One vector is turned by the same rotation once a step. Each row is the vector after some number of steps, and that number follows the row.
The counts run from 0 to 157.
124  62  103  80  95  94  106  113  100  71  96  74  113  102  67  88  124  93  134  77  72  86  87  86  138  79  74  75  77  98  89  97  138  118  119  91  101  108 => 107
128  78  100  84  105  110  93  132  91  80  136  104  125  100  75  81  120  121  98  82  53  85  96  112  102  90  67  52  96  109  89  111  95  134  105  89  113  116 => 139
88  70  105  106  103  98  94  96  102  108  92  110  73  109  70  113  104  92  97  86  64  70  90  89  140  66  61  69  107  60  99  90  109  101  97  100  121  68 => 150
125  121  109  85  84  99  75  108  84  114  130  79  105  114  93  88  109  120  133  82  112  73  98  87  127  59  71  77  94  77  114  121  111  110  89  90  134  135 => 66
98  61  79  93  97  92  78  121  84  82  123  90  131  123  78  99  131  123  100  95  75  86  102  131  126  103  67  66  90  108  91  98  133  114  98  76  102  66 => 142
95  85  98  90  77  95  87  139  106  115  98  94  93  130  68  96  126  120  83  71  70  101  90  127  120  78  63  65  78  70  97  107  136  103  81  102  101  96 => 52
77  84  102  79  85  88  75  130  99  109  95  102  113  115  74  60  82  124  87  96  69  85  125  97  144  76  78  83  85  70  75  91  121  81  98  78  118  104 => 114
101  85  107  90  89  99  86  134  100  127  100  104  106  123  70  98  137  122  81  64  68  101  95  118  111  81  68  55  90  67  95  116  134  105  79  98  99  108 => 51
105  91  94  107  108  97  91  113  86  77  107  102  76  92  90  76  102  88  133  71  80  80  118  71  128  70  48  100  106  40  103  77  114  104  109  99  127  82 => 61
115  58  100  118  111  72  63  96  72  93  100  113  108  94  94  98  126  97  112  79  79  62  72  88  154  73  67  77  105  95  83  105  109  109  84  93  95  95 => 46
130  78  99  110  107  126  80  114  98  96  153  116  83  105  68  86  132  99  95  88  72  88  111  94  117  77  59  97  94  79  127  80  104  77  100  84  119  106 => 94
124  63  112  76  92  103  91  92  98  92  116  97  108  115  89  90  141  113  108  97  78  71  122  109  137  64  81  66  78  99  103  82  146  81  90  81  92  126 => 110
131  73  109  81  114  110  92  121  88  93  131  111  128  95  86  94  120  116  96  83  58  78  74  106  111  78  69  51  94  107  100  110  84  126  100  98  121  121 => 138
99  108  102  67  84  136  93  94  76  98  117  100  82  111  95  92  122  129  86  100  92  83  125  113  138  51  71  64  87  84  85  82  117  98  113  106  124  92 => 22
80  90  98  94  82  65  91  94  110  106  130  100  99  106  71  75  90  124  100  104  77  78  103  72  137  99  64  77  98  92  121  99  72  99  102  71  152  110 => 131
126  60  103  77  93  99  98  100  94  76  96  80  118  101  64  96  129  103  129  87  83  88  100  89  142  77  74  74  76  95  96  88  143  103  118  84  90  114 => 108
102  63  91  83  112  88  96  106  91  79  123  105  104  88  91  79  116  126  98  99  59  79  116  86  104  51  48  74  117  97  86  81  106  94  75  89  104  101 => 78
100  100  91  90  100  110  112  135  100  87  137  92  99  108  45  96  123  120  114  82  93  100  74  91  107  87  41  87  94  100  112  117  104  110  100  85  139  94 => 35
81  97  83  91  98  112  106  122  88  85  139  85  114  117  46  108  135  121  108  89  98  93  81  91  112  87  42  89  81  109  115  111  112  107  108  91  129  91 => 36
73  88  102  60  90  76  98  97  95  96  100  69  105  125  97  60  118  127  104  93  86  73  73  92  130  87  51  101  75  98  122  114  104  109  108  75  108  94 => 71
101  94  80  74  97  86  70  134  84  73  96  92  144  119  92  72  103  124  127  83  85  63  106  100  144  115  72  84  84  92  104  98  122  106  111  77  109  112 => 10
96  69  119  76  127  65  86  99  85  103  133  68  106  115  99  96  118  93  101  62  73  54  95  86  110  103  83  69  76  67  115  117  98  118  114  93  106  98 => 103
117  94  115  84  107  130  92  93  88  97  113  104  105  110  65  112  131  98  118  81  84  52  98  77  128  88  70  79  73  76  133  93  111  96  119  105  116  128 => 4
97  95  127  77  106  95  70  115  101  112  103  101  100  79  117  96  92  125  87  101  99  69  91  93  142  46  75  68  81  52  111  89  103  114  109  100  105  69 => 118
98  87  107  77  85  91  87  128  95  111  111  102  100  115  82  58  87  122  84  99  63  85  137  107  143  72  85  84  84  78  74  88  123  72  90  81  119  115 => 113
104  67  80  87  95  99  84  131  91  81  122  98  130  116  71  90  130  126  102  86  66  89  113  128  108  105  68  65  96  108  89  100  123  123  104  81  96  80 => 141
83  95  92  64  98  114  81  116  83  98  102  70  103  112  108  92  123  91  72  85  90  95  93  102  154  89  79  84  71  54  103  72  121  74  110  105  120  74 => 56
93  80  108  99  99  87  98  97  111  106  101  85  75  121  72  99  108  77  109  82  82  78  64  86  143  91  69  83  93  64  118  112  98  90  104  76  152  76 => 0
94  92  101  62  86  104  114  102  112  99  80  88  101  96  74  117  119  126  112  100  91  89  91  89  132  48  57  52  96  89  92  94  137  107  91  96  120  87 => 19
97  81  85  95  97  105  72  122  71  99  129  83  129  101  78  89  93  132  110  105  93  91  101  101  133  50  70  75  107  108  54  96  115  103  90  93  121  94 => 81
110  96  117  95  127  100  64  103  96  120  132  98  102  84  106  83  148  122  106  101  101  91  78  78  118  78  66  83  113  70  122  117  90  97  97  73  139  79 => 31
116  75  90  85  97  105  85  136  88  81  127  106  131  106  62  91  126  128  103  79  58  90  102  119  106  102  66  63  94  111  81  106  110  129  110  88  100  99 => 140
120  96  110  94  104  155  72  110  78  109  103  105  100  109  76  106  112  85  112  83  83  73  79  103  143  59  75  75  92  63  93  94  116  101  120  104  127  98 => 153
89  109  76  97  67  97  64  99  97  100  96  100  102  110  106  59  94  134  105  101  74  93  107  106  135  90  58  66  117  69  105  81  85  109  110  86  136  82 => 26
111  83  103  102  104  140  84  107  80  106  99  107  84  110  78  113  101  81  108  84  80  67  76  99  151  52  67  80  92  67  86  93  111  105  113  102  128  85 => 152
98  85  75  109  104  106  65  130  89  102  136  89  123  137  66  87  87  96  107  92  75  73  91  103  111  80  59  100  100  73  117  100  101  76  80  81  131  103 => 97
92  68  113  84  127  110  76  87  79  102  117  108  130  88  74  103  117  117  104  103  91  45  70  69  130  77  63  86  87  108  109  111  77  118  115  93  108  98 => 135
88  70  101  96  88  107  68  91  98  116  102  70  98  104  78  80  130  95  97  90  70  129  63  91  138  86  69  81  99  78  106  93  96  110  135  80  123  59 => 89
85  77  105  65  103  98  115  106  109  99  79  82  103  92  70  105  121  119  114  92  79  93  88  77  131  59  60  58  98  81  81  100  136  100  91  90  130  87 => 18
86  91  91  83  82  106  92  135  91  93  104  86  84  127  87  89  118  109  78  86  89  95  86  125  149  76  64  87  63  73  93  92  135  94  107  102  105  68 => 54
86  94  93  83  92  92  79  81  99  110  148  77  96  119  88  75  118  119  100  114  96  84  121  91  131  96  76  78  95  95  126  101  93  75  104  57  159  109 => 129
